Here are some points:
[ 0.3 -0.1  1.3  0.   0.8 -0.5  1.   0.6 -0.5 -0.1  1.  -0.9 -0.5  0.3
  0.3 -0.8]
[ 0.5  0.   1.2  0.7  0.9 -0.4  2.6  1.2  0.1 -1.4  0.5  0.  -0.7  0.1
  0.5 -1.1]
[-0.2 -1.6  2.1 -0.4  1.3 -1.5  3.1  2.3 -0.5  0.5  1.4 -1.4 -2.   0.9
 -0.1 -0.9]
[-0.1 -1.2  0.8 -1.4  0.3 -0.1 -0.6 -0.3 -0.1  0.   0.6 -0.5 -0.1  0.
  0.3 -0.8]
[ 0.2  0.3 -0.6  0.4  0.1  0.5 -0.6  0.   0.2  0.1 -0.7  0.  -0.2  0.3
 -0.2  0.4]
[ 0.  -0.4  0.2 -0.3  0.3 -0.1  0.3  0.   0.5 -0.2  0.3 -0.8  0.2  0.2
 -0.1 -0.1]
[ 0.3 -0.3  0.3 -1.   0.1  0.  -0.5 -0.3  0.  -1.   1.5 -0.7  0.1  0.
  1.2 -0.7]
[-0.3 -0.8  1.1  0.3  0.8 -1.1  1.6  1.5 -0.4  0.1  2.3 -0.5 -1.5  0.4
 -0.3  0. ]
[-0.4 -1.1  2.2 -0.2  1.4 -1.3  2.4  2.3 -0.3  0.8  1.3 -0.8 -1.8  0.4
 -0.1 -0.3]
[ 0.7 -0.6  1.6 -0.4  0.8 -1.   2.4  1.7 -0.9 -0.3  1.8 -1.1 -1.2  0.1
  1.  -1.4]
[-0.1  0.8 -1.3  0.1 -1.2  1.4 -1.5 -0.8  0.2  0.3 -0.9  2.   1.  -0.6
  0.   1. ]
[ 0.3  1.1  0.1  0.5 -0.2  0.4 -1.6 -1.6 -0.3 -0.5 -0.9  0.9  0.6 -0.8
  0.2 -0.2]
[-0.9 -0.3 -0.2 -0.7 -0.1  0.2 -0.4  0.   0.2  0.  -0.3  0.4  0.2  0.1
 -0.3  0.5]
[ 0.   0.1  0.1  0.3 -0.6 -0.2  0.8  0.2  0.2  0.2 -0.3 -0.3 -0.8  0.
  0.3 -0.7]
[ 0.4  0.6 -1.1  0.6 -0.6  0.6  0.1 -0.8  0.1  0.5 -1.2  1.2  0.3 -0.3
 -0.4  0.4]
[ 0.3  0.5 -0.6  0.1 -0.3  1.1 -0.9 -0.3  0.2  0.3 -0.6  1.1  0.3 -0.4
  0.2  0.7]
[-0.5  0.2 -0.4 -0.2  0.   0.3 -1.  -0.2  0.2  0.2 -0.1  0.4  0.3  0.2
  0.5  0.1]
[ 0.2 -1.   1.2  0.1  0.8 -0.9  1.9  0.9 -0.4 -0.4  0.4 -0.8 -1.2  0.3
 -0.3 -0.6]
[ 0.3  0.3  0.4  0.1 -1.3 -0.1  1.1  0.8  0.2  0.4  0.1  0.5 -0.4 -0.1
  0.2  0.4]
[-0.5 -0.9 -0.4 -0.4 -0.1 -0.4 -0.2  0.3  1.   0.1  0.5 -0.2 -0.1  0.
 -0.4  0.2]
[-1.3  0.3 -2.1  0.2 -1.   0.5 -2.2 -0.5  0.7  0.8 -0.8  0.6  0.8  0.2
 -0.9  1.8]
[-0.2 -0.8  1.  -0.4  0.3 -1.1  1.4  1.3 -0.9  0.1  1.1 -0.7 -1.2  0.4
  0.1 -0.7]
[-0.6  0.7 -0.6  0.2 -0.7  0.4 -1.2 -0.6 -0.5  0.1 -0.4  0.5  0.9 -0.5
 -0.6  0.4]
[ 0.5  0.5  0.   0.2  0.   0.8 -0.6 -0.7 -0.2  0.2 -1.1 -0.6  0.8  0.3
 -1.3  0.2]
[ 0.   0.2 -0.6 -0.2 -0.3  0.7 -1.4 -0.8  0.6  0.1 -0.4  0.1  1.2 -0.1
 -0.2  0.1]
[ 0.1  0.   0.   0.  -0.2 -0.3  0.  -0.1  0.2 -0.5 -0.2 -0.2  0.   0.4
 -0.1  0.6]
[-0.6 -1.   0.9 -0.9  0.6 -1.1  0.5  0.5 -0.4  0.   1.1 -1.3 -0.5  0.9
  0.5 -0.3]
[ 0.5 -0.7  2.2 -0.1  1.2 -1.1  2.9  2.2 -0.3  0.   1.5 -0.5 -1.6  0.2
  0.3 -1.2]
[ 0.1  0.4  1.4 -0.7  0.5 -0.5 -0.3  0.3 -0.4 -0.4  0.6 -0.6 -0.7 -0.3
  1.  -0.6]
[ 0.2  2.  -1.3  0.4 -1.8  2.  -4.5 -2.9  0.1 -0.3 -2.3  1.3  2.6 -1.1
  0.   1.5]
[ 1.  -0.1  1.2  0.5  0.5  0.3  2.2  1.   0.7 -0.5  0.3 -0.2 -0.8 -0.2
  0.6 -1.1]
[-0.7 -2.1  2.8  0.9  0.9 -1.8  2.3  1.9 -0.4  1.4  0.4  0.2 -0.7  1.4
  0.  -1.3]
[ 0.4  1.1 -1.3  0.9 -1.2  1.8 -1.6 -1.1  0.3  0.5 -1.9  1.6  1.  -0.4
 -0.6  1.7]
[-0.3  0.  -2.2 -0.5 -1.2 -0.8 -2.  -0.2  0.7  0.6 -0.9  1.8  1.3 -0.4
 -0.2  1.5]
[ 1.4  2.8 -3.4 -0.5 -1.6  2.3 -2.8 -3.1  0.3 -1.7 -1.3  0.6  1.8 -1.7
 -0.5  1.3]
[ 1.2  0.8 -0.4  1.6 -0.8  0.9  0.5 -0.3  0.   0.2 -0.8  1.  -0.4 -0.4
  0.6 -0.8]
[ 0.6 -0.9  1.6  0.5  1.9 -1.9  3.2  2.5 -1.2 -0.1  1.  -1.9 -1.3  1.
  0.4 -0.9]
[-0.3  0.2  0.   0.3 -0.3 -0.2  0.1  0.8  0.   0.3  0.3 -0.1  0.1  0.1
  0.1  0.2]
[-0.5  0.5 -2.5  0.1 -1.6  0.7 -2.7 -0.9  0.6  0.7 -1.8  1.8  1.6 -0.6
 -1.   2.1]
[ 1.5  1.9 -2.5 -1.  -0.5  2.2 -0.8 -1.9  0.1 -1.8 -0.7  0.   0.5 -1.2
 -0.6  0.6]
Here are 16 more points, each followed by its number:
[-0.8 -0.7 -0.1 -1.3  0.4  0.1 -0.8 -0.3  0.  -0.5  1.1 -0.4  0.4  0.2
 -0.4 -0.5] 0
[ 0.4  0.6 -0.1  0.3  0.3 -0.1  0.4 -0.6 -0.2 -0.2 -0.1 -0.2 -0.2  0.4
 -0.3  0.1] 1
[-0.2 -0.2  0.9  0.1  0.7 -0.2  1.3  0.9  0.  -0.4  0.4  0.  -0.7  0.
  0.1 -0.5] 2
[-0.6  0.2 -1.4  0.4 -0.8  0.3 -1.6 -0.6  0.1  0.9 -1.2  0.9  0.9  0.2
 -0.6  1.4] 3
[ 0.  -0.7  1.2 -0.4  0.2  0.2  1.   0.5  0.5 -0.9  1.1 -0.4 -0.1 -0.2
  0.4 -0.9] 4
[-0.2 -0.1  0.2 -0.5 -0.2 -0.4  1.2  0.3 -0.1  0.3 -0.7 -0.1 -0.5  0.
  0.  -0.7] 5
[-0.1 -1.   1.9 -0.2  0.5 -0.5  0.3  0.5 -0.2 -0.3  0.8 -0.3 -0.7 -0.6
  0.1 -0.8] 6
[ 0.3 -0.1  0.8 -0.1  0.3  0.1  0.7  0.5  0.3 -0.1  0.3  0.1 -0.1 -0.2
  0.3 -0.5] 7
[-0.3 -0.1 -0.2 -0.2  0.7  0.1 -0.1  0.1 -0.1 -0.7 -0.2 -0.1 -0.1  0.
 -0.2 -0.1] 8
[ 0.6  0.8  1.1  1.4  0.6  0.3  1.6  0.2 -0.7  0.   0.3 -0.6 -1.  -0.5
  0.6 -1.1] 9
[-1.  -1.4  2.3 -1.2  2.  -1.4  2.8  1.7 -0.5 -0.6  2.5 -2.3 -1.1  1.
  1.6 -1.5] 10
[ 0.2 -0.9  1.7 -0.3  0.9 -1.2  2.4  1.9  0.2 -0.4  2.3 -0.5 -1.4 -0.1
  0.8 -1.1] 11
[ 0.6  0.8 -0.6  0.1 -0.3  0.7 -0.5 -1.   0.  -0.6 -0.7 -0.2  0.6  0.2
  0.3 -0.1] 12
[ 0.5  1.1 -2.1  0.  -0.7  1.7 -2.  -1.8  0.9 -0.2 -1.8  0.7  1.4 -0.3
 -0.3  0.8] 13
[-0.8 -0.1 -1.3 -0.7 -0.4  0.3 -1.2 -0.9  0.   0.   0.1 -0.2  0.7  0.
 -0.1  0.8] 14
[ 0.  -0.8  0.9 -0.3  0.8 -0.6  1.3  0.9 -0.8 -0.2  1.  -1.2 -0.6  0.4
  0.2 -0.8] 15
Which of these numbered points is nearest to each point below, ignoring the direction in which the first points spread most? Its number follows each.
[ 0.4 -0.1  0.5  0.3  0.8 -0.3  1.6  1.  -0.2  0.1  0.3  0.1 -1.4 -0.2
  0.3 -0.6] > 2
[ 0.2  0.   0.1 -0.4  0.   0.7 -0.1 -0.1  0.3 -0.2  0.5  0.3  0.  -0.2
  0.8 -0.1] > 7
[-0.4  0.1 -1.4 -0.5 -0.3 -0.2 -1.5 -0.9  0.2  0.1 -0.3 -0.2  0.7  0.4
 -0.2  0.7] > 14
[-0.5  0.9  0.1  0.6 -0.4  0.3 -1.  -0.1 -0.1  0.  -0.5  0.2 -0.8 -0.6
 -0.6  0.8] > 2
[-0.2  0.5 -1.8 -0.3 -0.5  1.4 -2.  -1.   0.5 -0.3 -1.1  0.8  1.1 -0.3
 -0.4  1.2] > 8
[ 0.2  1.3 -1.5  1.1 -0.8  1.  -1.9 -1.6 -0.4  0.3 -1.5  0.4  0.6  0.
 -1.   0.9] > 1
[-0.4  0.4  0.6 -0.7 -0.6  0.6 -1.1 -0.5 -0.5 -0.2 -0.5  0.7 -0.1 -1.7
 -0.2  0.4] > 6
[-0.1 -0.6 -0.4 -0.1 -0.1  0.1 -0.3  0.2  0.3 -0.1 -0.2 -0.2  0.4  0.2
 -0.5  0.4] > 8
[-0.5  0.5 -2.9  0.8 -1.5  1.2 -3.3 -1.1  0.6  0.5 -2.2  1.3  1.6 -0.3
 -1.2  2. ] > 3
[-1.8 -2.1  0.9  1.3 -0.2 -1.3 -1.  -0.4  0.3  2.3 -1.9  0.8  0.9  1.7
  0.  -0.2] > 3
[-0.8 -0.6  1.2 -0.3  0.2 -0.8  1.2  0.7 -0.4  0.4  0.4 -0.5 -0.5  0.3
 -0.1 -0.4] > 5
[-0.8  0.6 -2.8 -0.7 -1.9  1.9 -3.9 -2.   1.   0.  -2.   1.6  2.5 -1.1
 -0.5  2. ] > 14
[ 0.  -1.8  2.4 -0.1  1.5 -1.7  4.   2.5 -0.8  0.2  2.8 -2.2 -2.4  0.6
 -0.2 -1.5] > 15
[ 1.1  0.9 -0.8  1.3 -1.1  1.5 -0.2 -1.5  0.3  0.2 -1.9  1.2  0.7 -0.3
  0.   0.2] > 9
[ 0.4  0.7  0.6  0.1  1.1 -0.9  0.7  0.2 -0.5 -0.7  0.  -0.7 -0.8 -0.1
 -0.2 -0.3] > 1
[-0.1 -0.3  1.4 -0.1  0.7 -0.7  1.5  1.4 -0.2  1.2  0.9 -0.6 -0.9  0.
  0.2 -0.5] > 7
[ 0.6 -0.2  0.1  0.4  0.6 -0.2  1.9  0.8  0.2 -0.1 -0.3 -0.2  0.   0.
  0.4 -0.7] > 13
[-0.6  0.3 -1.8 -0.4 -0.8  0.5 -2.2 -0.4  0.3 -0.3 -0.6  0.   1.6  0.
 -0.5  1.1] > 14
[-0.8 -0.2 -1.8  0.3 -1.1  0.5 -1.2 -0.3  0.4  1.  -0.6  1.3 -0.2 -0.6
 -0.7  1.8] > 3
[ 0.   0.1  1.  -0.2  0.2 -0.2 -0.1 -0.4 -1.5 -0.4  0.3 -0.3 -0.6 -0.4
  0.1 -1.2] > 6
[-0.1 -0.9 -0.7  1.2  0.  -0.3 -1.9 -1.9  0.4  2.  -2.1  0.6  1.6  1.4
 -0.6  1. ] > 3
[ 0.6  1.7 -3.2 -1.2 -1.3  1.9 -1.7 -0.8  1.1 -1.3 -0.3  0.8  0.6 -2.2
 -0.5  2. ] > 11
[ 0.4 -0.8  1.8  0.   1.3 -0.7  3.1  1.3 -0.8 -0.3  1.5 -1.7 -1.1  0.8
  0.4 -1.3] > 12
[-1.   0.  -1.1  0.6 -1.1  0.4 -1.1 -0.3  0.   0.6 -0.5  0.3  0.5  0.2
 -0.3  1.7] > 3
[ 0.  -0.4  0.1 -0.5  0.   0.  -0.1 -0.1  0.   0.1  0.3 -0.3 -0.1 -0.1
  0.1  0. ] > 15
[ 0.7 -1.6  4.  -0.4  2.5 -2.6  5.6  2.9 -1.  -1.2  3.8 -3.4 -2.9  1.1
  1.4 -2.9] > 12
[ 0.   0.4 -1.1 -0.2 -0.7  0.1 -0.9 -0.4  0.2  0.3 -1.   0.   0.4  0.3
  0.2  0.4] > 5
[-0.2 -1.   1.4 -1.2  1.  -1.1  0.3  0.3 -0.2 -0.8  1.6 -1.5 -0.2  0.7
  0.9 -1.1] > 10
[ 0.3  1.4 -1.8 -1.  -1.   1.2 -2.  -0.1  0.7 -1.6  0.1  0.8 -0.2 -1.7
 -0.5  1.4] > 11
[-0.3  1.6 -1.3  0.1 -1.3  1.6 -3.7 -2.6  0.3 -0.2 -2.6  1.7  1.5 -1.
  0.2  0.5] > 6
[-0.7 -1.2  0.7  0.9  0.8 -1.  -0.7 -0.3 -0.4  1.4 -0.8  0.1  0.8  1.4
  0.2 -0.5] > 3
[ 0.4  0.9 -2.2 -0.1 -1.6  1.5 -2.9 -1.9  1.  -0.1 -1.7  1.5  1.4 -0.8
 -0.5  1. ] > 7
[-0.1  2.4 -5.1  1.  -2.9  3.3 -5.8 -3.8  0.9  0.7 -4.7  3.2  3.5 -1.2
 -1.3  3.2] > 3
[-0.1 -0.4  1.2 -0.3  0.9 -0.5  0.4  0.2 -0.5 -0.7  1.1 -0.8 -0.2  0.4
  0.  -0.9] > 15
[ 0.1 -0.3 -0.5 -0.3 -0.4  0.2 -1.  -0.2 -0.2 -0.1 -0.2  0.2  0.6  0.
 -0.1  0.3] > 15
